W =
[[128 129 126 128 132 127 131 127 121]
 [128 127 127 127 127 125 127 127 125]
 [129 119 127 126 112 121 114 125 137]
 [131 130 136 133 125 138 123 126 143]
 [126 132 131 129 132 135 133 134 135]
 [129 126 125 127 128 123 127 125 120]
 [128 130 129 129 131 130 130 129 128]
 [131 131 134 132 129 136 126 124 134]
 [130 131 130 130 132 132 129 124 125]
 [129 121 124 125 118 119 120 123 125]
 [130 130 131 130 130 132 128 126 130]
 [129 115 119 123 113 110 115 121 119]
 [125 125 121 123 129 118 131 131 117]
 [129 136 129 130 143 133 139 125 115]
 [129 131 137 133 126 142 125 131 149]]
Indices start at 0.
(0, 0) -> 128
(14, 6) -> 125
(6, 7) -> 129
(6, 4) -> 131
(6, 0) -> 128
(4, 2) -> 131
(3, 6) -> 123
(10, 6) -> 128
(13, 5) -> 133
(10, 5) -> 132
(7, 3) -> 132
(9, 6) -> 120
(6, 5) -> 130
(4, 4) -> 132
(14, 0) -> 129
(11, 1) -> 115
(1, 1) -> 127
(13, 1) -> 136
(7, 4) -> 129
(3, 8) -> 143
(9, 3) -> 125
(0, 7) -> 127
(8, 1) -> 131
(5, 5) -> 123
(0, 8) -> 121
(9, 1) -> 121
(8, 5) -> 132
(10, 2) -> 131
(2, 0) -> 129
(11, 5) -> 110
(3, 5) -> 138
(8, 3) -> 130
(14, 7) -> 131
(10, 0) -> 130
(13, 0) -> 129

B =
[[104 144 123 120 112 149 112]
 [104 152 131 128 120 149 112]
 [104 144 124 128 120 149 112]
 [104 144 131 128 120 149 112]
 [104 152 131 128 120 149 112]
 [106 152 131 128 120 149 112]
 [104 144 122 120 112 149 112]
 [104 144 123 120 120 148 112]
 [104 144 123 120 112 141 112]
 [104 144 123 128 120 149 112]
 [104 144 123 121 120 149 112]
 [104 144 131 128 120 149 112]
 [104 144 123 128 120 149 112]
 [104 144 124 128 120 149 112]
 [104 144 123 121 120 149 112]]
B[-15,-7]: 104
B[:, 5]: [149, 149, 149, 149, 149, 149, 149, 148, 141, 149, 149, 149, 149, 149, 149]
B[5,-4]: 128
B[-8,-2]: 148
B[-7,4]: 112
B[-6,0]: 104
B[8,5]: 141
B[-13,-3]: 120
B[5,-5]: 131
B[-5,2]: 123
B[-3,3]: 128
B[-15]: [104, 144, 123, 120, 112, 149, 112]
B[9,-4]: 128
B[:, -1]: [112, 112, 112, 112, 112, 112, 112, 112, 112, 112, 112, 112, 112, 112, 112]
B[4]: [104, 152, 131, 128, 120, 149, 112]
B[5,-3]: 120
B[-10,1]: 152
B[12,5]: 149
B[-13,2]: 124
B[7]: [104, 144, 123, 120, 120, 148, 112]
B[-2]: [104, 144, 124, 128, 120, 149, 112]
B[7,2]: 123
B[-8,3]: 120
B[-1]: [104, 144, 123, 121, 120, 149, 112]
B[-1,2]: 123
B[4,-1]: 112
B[6,1]: 144
B[7,6]: 112
B[3,0]: 104
B[-2,-4]: 128
B[-7,2]: 123
B[-15,5]: 149
B[-12,3]: 128
B[4,-7]: 104
B[0,2]: 123
B[2,-2]: 149
B[-5,-1]: 112

x =
[[142 136 130 131 119 113]
 [118 128 118 101 153 144]
 [141 141 121 124 122 114]
 [136 128 137 153 105 112]
 [125 118 141 150 118 128]
 [131 129 127 142 119 123]
 [123 122 133 118 137 136]
 [123 122 138 124 133 135]
 [131 129 126 138 123 123]
 [124 128 125 116 136 134]
 [132 132 130 137 123 121]
 [131 130 126 138 123 122]]
Indices start at 0.
(0, 0) => 142
(5, 3) => 142
(1, 2) => 118
(0, 5) => 113
(8, 5) => 123
(8, 4) => 123
(0, 3) => 131
(2, 2) => 121
(7, 0) => 123
(6, 0) => 123
(7, 2) => 138
(2, 4) => 122
(6, 1) => 122
(9, 3) => 116
(5, 2) => 127
(6, 3) => 118
(2, 0) => 141
(11, 0) => 131
(5, 5) => 123
(7, 5) => 135
(9, 5) => 134
(11, 3) => 138
(4, 5) => 128
(5, 4) => 119
(11, 1) => 130
(11, 5) => 122

arr =
[[128 133 127 117 135 144 128 119 119 126 132]
 [132 125 124 135 124 116 131 133 140 123 120]
 [134 122 130 130 135 117 138 125 130 125 129]
 [127 126 126 127 125 129 132 129 126 129 131]
 [134 131 126 120 135 133 129 118 124 122 125]
 [123 127 125 121 125 144 138 135 118 131 138]
 [129 123 133 124 132 132 141 119 121 130 138]
 [125 136 120 122 130 141 122 122 125 127 130]
 [133 136 126 128 131 125 118 130 134 123 113]
 [127 131 127 133 124 123 132 129 136 128 127]
 [123 130 127 132 127 126 131 128 126 130 131]
 [132 127 128 121 136 130 133 120 125 125 132]
 [132 139 123 120 130 136 117 125 125 121 120]
 [108 132 142 143 106 133 117 150 131 145 132]]
Rows and columns are counted from 0.
row 0 col 0 => 128
row 3 col 5 => 129
row 8 col 3 => 128
row 12 col 10 => 120
row 1 col 0 => 132
row 4 col 3 => 120
row 8 col 2 => 126
row 9 col 3 => 133
row 5 col 10 => 138
row 9 col 6 => 132
row 12 col 7 => 125
row 4 col 5 => 133
row 2 col 7 => 125
row 7 col 0 => 125
row 1 col 4 => 124
row 3 col 4 => 125
row 10 col 2 => 127
row 6 col 2 => 133
row 12 col 2 => 123
row 3 col 7 => 129
row 1 col 9 => 123
row 12 col 1 => 139
row 6 col 4 => 132
row 0 col 1 => 133
row 7 col 2 => 120
row 13 col 8 => 131
row 1 col 7 => 133
row 11 col 8 => 125
row 4 col 8 => 124
row 2 col 8 => 130
row 6 col 9 => 130
row 6 col 10 => 138
row 9 col 2 => 127
row 9 col 4 => 124
row 13 col 2 => 142
row 13 col 10 => 132
row 11 col 9 => 125
